Rotation paths and how fast each direction turns (degrees each step)
Each turn is a multiple of 5 degrees from 10 to 175, or 0.
Each row of a path follows its step; steps can be skipped.
path 1
step 0: -31.8  16.0  -3.2 -13.2  19.3   1.3  11.4  -3.1  -9.6 -19.5  18.3  -2.5   1.2   8.8 -14.4  22.0 -25.5  27.6  10.0  -0.3  -4.6   6.5 -17.1  17.7  27.4 -37.0  -1.9  -1.1 -21.6  28.0 -11.0  10.5   7.6  28.6 -10.0  -6.3   1.1  18.0  -5.8  24.4  -9.9  17.1   3.0  14.0  15.4  21.5  11.2  -2.0  13.8 -33.4  13.7  -0.7  -5.7   0.2  -3.0  -8.5 -28.8   5.3  15.7 -20.8 -15.0
step 1:  -2.3   4.5   7.6  48.1  -2.9  -1.1  33.7  -5.5  -1.2  16.8  20.5  21.3  -5.3  -5.6  29.5  16.8 -25.7   1.7 -10.0  -7.3   3.3  27.6 -21.1   4.8 -16.9 -13.5   5.6  26.6 -16.7  -3.2 -24.4 -21.1   4.7 -26.1  -0.2   4.3  -1.0  15.6   7.2  -3.5   1.6   6.8  13.2  -0.4  -8.3 -18.3   7.4 -17.1 -31.0 -10.3   7.9 -15.1 -25.9   2.6 -10.3  16.7 -18.2  -2.6  20.7  23.5  -4.8
step 5:  -2.7   9.1   7.8 -16.5   0.9  -3.0  -8.6 -22.5 -15.8 -42.2  14.3   2.0  -8.3   8.3 -35.3  17.3 -16.5  14.0  -6.5  -9.5 -20.9 -22.8 -23.4  -5.8  36.9  19.3  -0.3   2.1  -3.7  41.0 -10.1  -6.9   5.0  -2.8 -10.3  -6.3 -31.1  20.8   2.3  12.8  17.5  12.2 -15.6  -8.8 -12.1 -22.8  19.5 -15.7   5.2  -2.7   6.5  -8.8 -10.1  -2.0 -12.9  -2.1 -17.6 -16.6  -9.5 -17.2  25.4
step 6:  32.1  -9.9  -6.5   6.2  -9.1   7.0  12.2 -13.3  18.7 -11.5   3.6 -14.7  -6.8  20.8   8.9   9.2 -10.4   1.4  10.4  -6.2  30.1  29.7  12.1  -7.0   6.7   2.7   6.1  11.1 -16.1  22.1  -6.8   1.8  -4.1   9.0   0.2  -8.9  -8.5  -1.8  10.7 -11.9 -13.6  23.9  12.3  -5.1  26.4 -27.5   5.0 -34.7 -10.0 -24.0  17.9  -4.7 -51.8  -5.4  -7.5  31.8   8.0  11.3  26.9   8.5   0.3
step 7:   5.7  18.1   6.7 -14.8 -22.2  17.7  14.1  -4.4 -36.2  10.6  41.2  -5.9 -15.6  -2.0 -35.2  39.0 -16.8 -19.1 -20.2 -32.5 -18.9   6.7   6.3  -1.2   5.4 -14.4   2.2  18.4 -10.1  -4.3   2.0 -12.8  14.1  -1.3  -5.7  14.2   4.7 -16.7 -31.2 -10.1   4.9  20.5  -9.8 -23.7  -5.3  -7.1   5.1 -17.7  16.3  11.7  -0.1  12.0 -13.3   5.0  10.2   4.4  10.3  11.8  -5.8 -11.1 -20.3
step 8: -24.1  18.6   6.2  25.2  22.3   0.0 -11.8  18.1  -7.0   4.6  15.8  -4.5  21.3  26.2   4.5  20.8 -26.1  45.7  10.0  10.3 -16.7  22.2  -5.0   3.4  44.3 -13.1   3.6  -6.8 -10.9  33.0   0.6  11.7  13.3  15.7  -3.8   5.4  -9.3   3.4  -3.1  -6.5  -5.0  23.4   4.0  18.7  -9.1 -17.4   8.2  -3.6 -12.3 -15.7  12.3  -1.7 -16.2 -26.6  -0.4  10.5   4.2  18.2 -15.2 -17.4  -3.2
step 9:  -4.2   5.6  27.9  19.3  16.0  14.2  30.0  10.2  10.9  19.0  15.1  19.2 -15.7 -22.4 -17.8 -18.4 -34.8 -16.3  -5.1 -28.7  29.2  22.7 -13.9   7.7   6.8 -18.0   1.2  19.4 -19.5  -1.0  -1.2 -41.7   7.2  18.9  -2.7  11.8  -8.4   4.6  -5.3   0.5   1.9  20.5  11.3  -0.1   9.5  -0.5  -3.5   9.4 -13.2 -24.2  -5.2 -17.4 -16.6  19.9 -24.3  21.6  -5.7   4.4   7.3   9.9 -14.2
step 10:  -4.7  13.0 -12.4  22.4   4.8 -12.6  -0.1  -8.5   8.5 -16.9  37.4  18.4   3.6   2.3 -17.4  26.2 -25.4  22.8   4.0  -7.3  -1.4 -10.1  -5.2 -13.9  13.6  -2.5  -9.7  33.4 -11.2  -9.6 -22.5  -6.5  16.9 -21.2  16.5   9.6 -14.3  18.0   2.4  -3.5  -3.9  12.3 -11.7 -34.1 -24.0  13.4  35.4   6.3   6.1  -9.5  15.4  -7.0  -3.8   9.9  13.8 -23.0  24.1  -9.5 -29.6  -8.6  12.5
step 12: -21.6  -3.3  -7.4 -22.0 -12.3  29.7  29.5 -31.5  15.5 -12.2  52.7  -1.9  -9.3  -7.8   3.3   4.9 -20.4 -22.1  16.2 -28.6 -23.1  18.5 -11.5  -2.1   2.4   5.1  -6.8  14.7 -19.7 -12.0   6.9 -28.9 -18.8  -9.1  10.2  20.8  -2.3  -6.8   4.7   7.4  -2.9  13.1  -0.2   4.6  -9.3 -11.1  20.6 -11.6   5.0   1.9 -17.9 -10.6  -2.2 -13.7 -16.3 -23.8  13.2  12.4  19.5   2.1  -1.6
Directions:
  1.1  -1.1 -10.1  -0.4  -5.3   4.5  -1.6  -4.5  -2.4   4.2   0.2   0.2  -5.0   3.6  -4.1  -6.8   3.6  -6.6   5.6   7.3  -3.9  -0.3  -1.3   3.5   2.1   2.4  -0.5   1.4  11.0   4.1   3.2  -1.0   3.3  10.5  -9.4  -6.6  -1.2   1.9  -5.1   5.9   2.0   1.7   0.0  -2.2   0.8  -6.3   6.1  -5.4  -2.3   8.4   6.5   1.3  -9.1   0.5   1.4  -2.9   2.3   5.1   3.9  -0.9  -0.2
45
  2.1   8.3   0.4   4.2   5.1  -4.1  -0.8  -6.4   5.2  -4.6  10.6  -8.5   2.2   1.7  -2.3   1.1   2.0   6.2  -0.9   2.7   1.8   0.8   6.8   9.0  -1.9  -0.5  -2.3 -11.2   4.9   5.0  -3.8   2.7   4.7   3.0  -1.7   5.7  -4.4   7.4  -0.4  -3.4   0.0  -8.5   5.0  -1.8   0.5  -5.6   3.0   1.1   5.5   1.5  -0.9  -0.9   2.4   2.6   6.9  -6.4  -7.0  -3.1  -2.9  -4.6  -1.3
140
-10.6   4.7  -2.9  -0.4  -3.0  -6.6   4.3   0.5   1.9   6.9   1.0   2.7   3.7  -2.8   4.6  -4.1   1.1  -0.6  11.9   3.0  -1.5   1.4  -4.7   1.6   2.4  -5.9   0.7   6.8  -0.3  -8.6  -4.2  -1.4  -3.2  -1.4   1.9   2.4   3.1  11.1   1.9   5.0   1.5  -3.9   3.1  -0.1  -5.3   4.9  -2.9   0.0   2.2  -2.6  -2.0  -3.2  -5.3   0.9   3.0  -9.9   0.6 -10.4   8.0  -2.1  -4.9
35
 -4.5  -2.6   4.0  -2.4  -6.3  -5.8  -3.5   4.4  -7.5  -1.8   1.3  -3.0   5.1  -3.6  -0.7  -5.6  -3.4   1.9  -2.0   9.7  -2.1  -1.5  -1.1   3.9   2.7  -1.6   2.0  -1.1   1.2   7.3   2.2   0.8   0.3  -7.5   6.4   7.3  -4.3  -0.9  -1.3   8.8   4.2   0.4  -1.6  -5.4   3.1   0.4  -6.0  -4.6 -11.5   3.8  -1.7   4.5  -3.1  -1.8   8.1   2.3   2.9  -3.1  -9.5  -6.0   7.7
125
  2.5   5.0  -6.5   0.8  -1.4   5.8   7.5  -6.2  -6.1   5.2   2.6   2.3  -3.1  -7.4  -4.4  -1.9  -8.3  -1.1  -4.6   4.9  -5.1   8.2   6.3   2.2 -11.9  -0.2  -8.2   0.1   0.4  -9.9   1.0   6.4   4.1  -0.4   1.9   1.5   1.3   0.0   3.7  -2.9   1.6  -3.5  -3.8  -5.7  -0.2  -1.7  -0.4   1.5  -2.6  -5.0  -6.2  -2.0  -1.7  -0.4  -3.8   3.5   4.0  -1.8   3.0  -1.5  10.5
130
  8.1   0.6   4.9  -6.7  -0.1  -5.4   2.1  -2.0   3.9   2.8   8.2   7.3   1.5  -2.8  -1.9   1.8   1.7  -1.4   1.4   3.0  -0.3   2.3  -6.4  -5.0   5.5   0.9  -2.3   5.3   1.8  -7.8  -2.0   5.8  10.3  -7.2  -9.5  -1.3  -1.9   0.5 -10.1  -7.7   2.2   0.0  -1.8   5.0  -5.7  -0.2  -2.4  -4.3  -2.5   3.0   0.6   6.9   8.0  -1.8   7.1  -2.7  -0.4   0.8  -2.8   4.8   4.4
130
path 2
step 1: -22.5   9.1 -33.9 -13.1   9.8  -1.5  14.8  -7.8  21.7  -2.3  -1.9   7.2 -20.7  -8.9   1.4 -10.5   6.7  -3.9   1.2   2.2 -24.7  15.1  25.3   4.1  26.8 -43.5 -13.1  -9.0 -23.8  20.8  14.1   2.5 -29.6  13.7 -16.0 -21.3   1.9 -20.3 -25.8  14.4   3.2  14.6  29.6   5.1  18.2 -19.2 -17.2  13.4 -32.7  -2.8  21.7  -9.8 -15.0 -33.6  17.0 -29.6   6.2   5.0   4.6  33.6  -2.1
step 4:  18.8  28.5 -17.5 -15.6 -26.6   4.4 -31.6  10.2 -26.5   1.4   6.1   9.6  -6.7  17.9  -2.6 -10.7 -16.5  16.3 -18.6   2.2 -11.5   0.1 -27.9 -14.3  -4.7 -18.4  -3.2  -4.5  -1.7   8.0 -21.0   1.0 -27.8  -9.8  11.3  25.5   6.9  25.6 -21.0 -18.2   8.2 -35.6  13.0  -0.5  23.1   2.4   7.0 -37.9  -8.8 -27.0  27.3  -6.8 -13.2  20.2 -10.0  -9.3   9.0 -11.3  19.7  10.3 -43.4
step 5: -13.2  11.3   9.0 -16.8 -23.5   2.9  -9.5 -10.4 -27.8   2.3 -13.6 -47.0  10.4  18.3 -26.5  11.9   0.5 -21.2   2.3  14.2 -13.4  13.9 -13.8  -0.5 -10.1  11.5  -5.7   4.2  -6.7 -29.7  11.3   2.7 -31.3  18.2  -9.3 -12.4 -18.6 -21.9   7.0 -40.3  -5.2  16.3 -17.2  -2.6  -7.2  -5.9   4.8 -30.2 -21.4  -6.6  26.6  35.6 -17.8 -33.3   3.3 -12.8  -3.7 -20.2  18.6  -4.1  21.9
step 6: -39.3 -10.7  -2.7  12.0  -5.6  30.8  20.9  -1.3   5.2 -11.9  -5.3   6.3 -22.0  13.7  -7.0   9.8 -33.0 -17.6  13.7   9.8   9.0 -27.5   4.0  55.1  20.6 -23.7 -16.0  -5.3   7.2  11.2 -16.8  28.8  -5.8  22.3  12.6   8.7   6.4 -18.9  23.3  -4.3  -0.7   1.6  18.2 -25.5  31.3   4.7  11.0 -22.6  -5.5   1.9  -6.3  13.5 -33.0  -1.3 -14.2 -17.5  10.3  -2.3   1.4 -22.8 -11.0
step 7:   2.2  12.5   4.5  -3.9  -8.8  -4.4 -10.3  -2.0  -3.1  15.4 -12.6  23.9  -3.2  23.3  -0.6 -13.1   8.8  10.6   9.9  14.8  38.6   3.7  -1.0  24.7 -17.9 -18.0  22.0  24.1  14.8  21.6  53.2   0.6  19.0  19.0 -12.6  -4.0 -21.4  16.9  30.1 -13.8 -13.4  -6.3  18.1  22.0  15.2  26.4  31.4  -3.8  31.8  -8.6 -12.3  35.2  -7.9   2.1 -10.7   2.5  -3.5 -19.0  21.0  22.3   9.4
step 8:  -3.7  -5.7 -11.0  -5.6   8.2   9.6   0.9  43.0  -6.0  19.4 -18.1  -4.7  18.3  -1.1 -32.9  -8.0   9.8  -1.7   3.9  13.8  23.7   1.8 -12.2  14.8 -38.3 -14.5  -0.4   7.9  42.4  31.8   5.5 -24.1 -16.2   9.4   1.0  23.7 -13.4  -4.0  -8.8   0.9 -21.5  14.5  13.6 -23.2 -10.2  25.9 -57.3  -1.8 -16.8 -13.9  -5.6 -18.8  -4.9   1.8   6.6  12.9  19.2   5.3  11.6 -23.5   4.4
step 10:  20.6  -9.9 -21.2  20.4  -3.3  44.8   3.2   4.3 -12.0  24.9 -12.6  -1.5 -20.4  -8.5 -22.8  15.8 -24.5  17.2 -13.8 -16.2  -6.0   5.3  -7.0  -1.8 -19.7 -11.3  -7.1   5.6 -17.4  12.6  30.4  29.0  -2.3   2.3  12.7   2.8 -21.1 -16.2  10.3 -28.9 -15.7  33.4 -24.1  -3.0 -27.8 -29.9  11.3  32.5   0.7  -1.1   2.6   2.4  -9.0   4.6  14.8 -24.2  23.8   5.0 -24.2   5.8  29.3
step 11:  18.6  -3.9   0.2 -11.2  14.4 -11.5 -21.4  18.8  11.2 -11.6 -23.7  13.0 -31.6 -13.8 -13.5   0.0 -19.9  22.3   7.9  -3.4  20.6   5.6  -5.5  21.8   9.1 -39.7   0.9 -35.6 -15.6 -16.3  -0.7  -3.7  27.5   3.3  15.5   6.2  14.7  12.2 -18.2 -12.0   3.9  36.1   7.7  -0.4  -2.5 -26.8 -10.8  -7.3  -0.2  22.0 -53.1  11.8  -7.1  -6.1 -26.1 -16.9 -22.7  22.3  21.4 -12.7  -1.2
step 12:  31.5  -7.7  -4.7 -12.0  32.9  -8.3 -32.4  24.0 -24.1   8.2   4.8   8.6  15.5  22.1 -17.9  12.7 -15.8  23.2 -14.3   7.3   3.2 -12.6 -21.9 -20.1  12.2 -27.2  18.9  23.6   6.4 -13.6  30.5 -17.6  21.7  17.0 -16.7 -16.1   6.3 -31.0  21.8  -2.7   1.6 -14.5   2.2  -5.2   6.5  -3.7  10.0  11.5 -17.0  -7.5   8.8 -30.5  17.3   3.8  -5.4 -28.1 -14.8   2.4  15.1  21.6 -37.9
Directions:
  1.5   8.4   6.5  -1.3  -2.1  -1.7  -5.0  -5.4  10.0  -2.5  -0.9   2.3   3.8   4.2   1.2   1.6   1.3   4.7   0.3   3.0 -10.8  -3.5   3.4  -1.0  -3.1   1.1  -6.8  -5.1   0.2  -5.2   8.2  -8.4   1.5   1.2  -7.4  -1.2   2.7  -2.3   3.3  -2.6  -4.5  -3.3  -5.5   1.1   1.6  -6.9  -2.7  -5.2  10.3  -1.8 -11.2   0.5  -2.2   0.5  -1.1   2.6   7.3  -5.4   3.0  -0.4   0.8
160
 4.5 -6.1 -3.0  9.6  3.0 -3.5  5.3 -6.7 -1.6 -4.3  3.8 -0.5  2.5  0.5 -1.2  1.6 -4.0 -1.0 -6.7  5.9 -6.6 -1.9  5.8  3.7  6.1  0.2 -1.5 -5.7  8.8  1.0 -1.5 -7.4  4.5  3.9 -0.5  5.6  9.7 -4.0 -3.2 -1.6  9.6  5.7  5.7  3.4  3.9  8.0  5.4  3.4  0.3 -0.6 -0.9 -3.5 -2.3 -0.8  1.9 -6.4  1.3 -1.9  6.3 -3.9 -5.2
130
  4.2   3.4   5.4  -7.8  -1.4   3.8  -5.6   1.2   3.1  -1.6   3.2   0.8   4.7  -0.6  -3.3   8.2  -0.6   2.8   4.5   0.9  -0.8   7.1  -4.7   4.4   0.7  -0.5   5.3   1.5  -5.3   0.5  -1.8   1.9   6.1  -4.9   1.9   5.1   6.0  -3.3  -4.9 -10.1   6.3   4.1  -2.1  -0.5   1.9  -6.2   5.9  -3.4  -4.4   4.1   2.7  -2.7   9.0  -4.6   0.9  -1.6  -0.1  -9.8  -8.1  -4.1 -10.1
45
 -1.6   0.5  -2.4   4.2  -1.5  -3.0  -4.0   1.6  -0.2  -0.9  -2.9   2.6  -1.9  -1.6  -6.0  -5.8   4.6  -3.5  -1.4  -0.7   3.6   2.5   4.4   5.3   3.0  -4.0   0.1   1.3  -8.4   0.4   0.7   6.4   2.3  -0.9  -5.3  -9.4   5.2  -0.9   0.5  -0.1   5.3  -4.6  -9.6   3.1  -4.2   5.4   0.0  -5.0  10.4  -7.0   4.8  -4.0  -0.9  11.3   5.3  -5.7  -1.4  -2.1   1.2   4.9 -12.1
140
 0.9  0.4 -0.1 -1.3  6.4  9.6  4.4 -3.5  4.7 -2.9  3.3  0.1 -1.1  2.0 -7.5  6.0 -1.5  5.4 -2.0 -1.9 -6.2 -7.9 -7.2  1.6 -7.2 -0.7  3.2  3.6  4.6  7.4 -5.8  0.0 -7.7 -2.5  0.9  4.7  1.5 -7.1  5.4  3.8 -7.4 -3.9 -2.2  3.2 -3.2  1.8  0.7 -5.2  4.2 -5.3  2.0 -8.7  4.3  4.3 -1.8 -8.7 -4.4  7.6 -3.0 -1.5 -0.5
175
  1.9   8.2  -1.6  -5.5  -2.7  -1.0   5.8   4.4  -2.5   5.2   3.0  -5.0   7.7  -7.3   1.3   0.0  -4.0   7.3  -1.7   2.9  -4.9   3.2   5.4   4.1  -2.8  -0.1   7.9   0.7  -2.7   1.6  -3.0   2.7  -3.9  -3.2  -1.4   1.7   1.3  -1.3  -2.0 -11.3  -0.8  -2.8   1.0   1.5  -4.4   2.3   4.7  12.2   3.7 -10.6  -2.0   8.4   1.1   5.7   2.4   0.4  -0.3   0.7   6.7   2.6   7.7
130
